(in the rows, 128 means zero)
One turn moves every row onto another: examples first, then more rows asked
Guvo: [107 131 123 141 134 134 109 109 141 147 129 137 141 100 106 170 150 122
 120 150 167 121 131 128 125 129 113  99 162 144 131 131 145]
lam: [117 138 110 122 124 146 132 114 149 178 125 112 134 109 121 172 146 135
 102 159 170 110 145 132 113 138 131 124 154 148 117 134 125]
ledo: [148 158 134  84 162 142 127 126 172 149 125 137 108 118 114 131 122 103
 133 139 151 128 156 113 133 126 129 112 130 159 128 106 110]
Kave: [141 130 103 111 132 146 124 133 145 156 102 137 116 110 107 143 145 111
 114 116 112 142 150 137 134 129 114 133 121 121 146  89 142]
Duz: [141 116 132 136 144 153 131 137 169 131 104 149 117 117 142 127 141 110
 124 137 124 146 134 143 143 165 110 126 129 134 135 101 135]
tosa: [127 128 169  94 117 119 123 134 169 125 150 106 106 138 114 145 123 108
 115 163 134 136 147 121 117 121 144 113 109 158 106 102 138]
Sapa: [147 150 149 118 112 122 134 149 145 118 154 106 139 138 109 131 148 117
 116 129 143 106 143 122 119 124 140 118 121 169 138 121 163]
Pege: [107 139 131 109 146 140 107 113 139 124 145 128 123  95 115 151 160 110
 110 147 126 112 142 107 118 153 157  99 112 161 121 107 152]
Guval: [138 151 157 105 117 148 128 133 150 125 163 108 124 138 121 140 121 152
 130 133 147 118 138 128 129 113 145 115 103 161 138 121 148]
Bure: [143 106 118 100 121 146 126 124 173 132 109 114 117 107 132 132 130 121
 110 143 100 131 144 134 140 163 119 149 126 124 135 108 128]
Givuv: [120 126 125 139 136 123 120 108 137 176 117 109 151 115 112 168 150 122
 126 160 146 129 139 129 108 147 125  96 147 132 126 142 141]
Robi: [140 130 111 131 131 153 128 118 151 138 104 137 121 102 140 132 121 118
 116 166 108 150 162 140 133 137 117 120 126 118 140 100 131]
falim: [123 130 120 130 150 163 142 111 135 159 136 130 127 111 108 166 129 125
 119 156 158  95 130 118 108 148 123 116 143 161 104 139 157]
gup: [143 119 123 125 118 155 137 113 167 124 106 138 111 118 132 109 124 102
 118 148 112 129 153 148 133 146 118 136 142 124 124  96 140]
vik: [146 136 149 107 118 104 122 129 162 133 158 117 125 148 117 123 135 129
 124 134 134  91 126 125 108 108 130 111 124 154 119 118 144]
Zoka: [160 128 122 132 124 155 136 141 168 131 119 117 125  95 126 125 142 116
 112 148 119 160 156 133 134 146 100 142 115 140 127 114 148]
kika: [139 141 147  97 102 127 144 119 175 119 161  96 127 123 116 134 145 129
 129 128 148 110 143 123 124 119 148 122 116 155 139 110 163]
peke: [121 139 164 103 125 144 118 136 156 116 151 107 116 153 106 135 151 110
 131 149 137 116 131 130 130 123 140 122 118 169 132 113 171]
pinu: [135 131 166 111 115 134 141 131 156 121 159 120 123 148 119 117 124 132
 116 135 118 127 147 130 118 130 142 108 104 160 130 127 158]
Vavav: [126 145 121 127 130 138 110 108 126 156 120  93 137 112 107 166 126 137
 122 160 145 119 123 134 112 140 123  99 165 142 108 131 122]
Tuz: [155 157 157 111 131 137 143 137 153 133 157  98 123 143 115 122 135 130
 140 138 150 121 128 132 124 123 146 110 112 158 101 105 148]
nadur: [109 136 114 104 134 165 136 126 163 156 144 105 125 131  87 152 146 107
 104 128 118 124 162 143 122 165 111 124 146 143 106 111 130]
Rus: [150 120 124 128 151 129 127 116 146 132 108 127 103  98 117 117 119 112
 124 128 118 140 150 135 127 154 112 128 112 122 130  95 122]
bevu: [104 130 131 119 139 151 119  99 136 148 105 125 147 112 107 174 131 137
 125 165 161 118 117 141 132 144 135 120 141 122 110 121 143]
Lop: [120 139 131 127 122 153 122  99 141 176 124 120 153 132 105 168 129 123
 138 152 158 108 145 131 104 130 136 108 151 136 122 141 150]
mam: [111 137 128 127 131 125 113 103 150 158 117 119 129 118 114 182 137 133
 124 150 145 110 135 149 108 134 131 128 166 126 111 131 120]
telo: [146 123 116 130 149 157 141 125 171 121 112 127 115 107 121 121 120 117
 125 158 126 157 129 137 134 158 128 142 113 132 137 101 133]

kika moves to Vavav
Zoka moves to vik
Now find these:
falim moves to Kave
pinu moves to Lop
mam moves to telo
gup moves to Guval
lam moves to Rus
Bure moves to Tuz
Pege moves to nadur

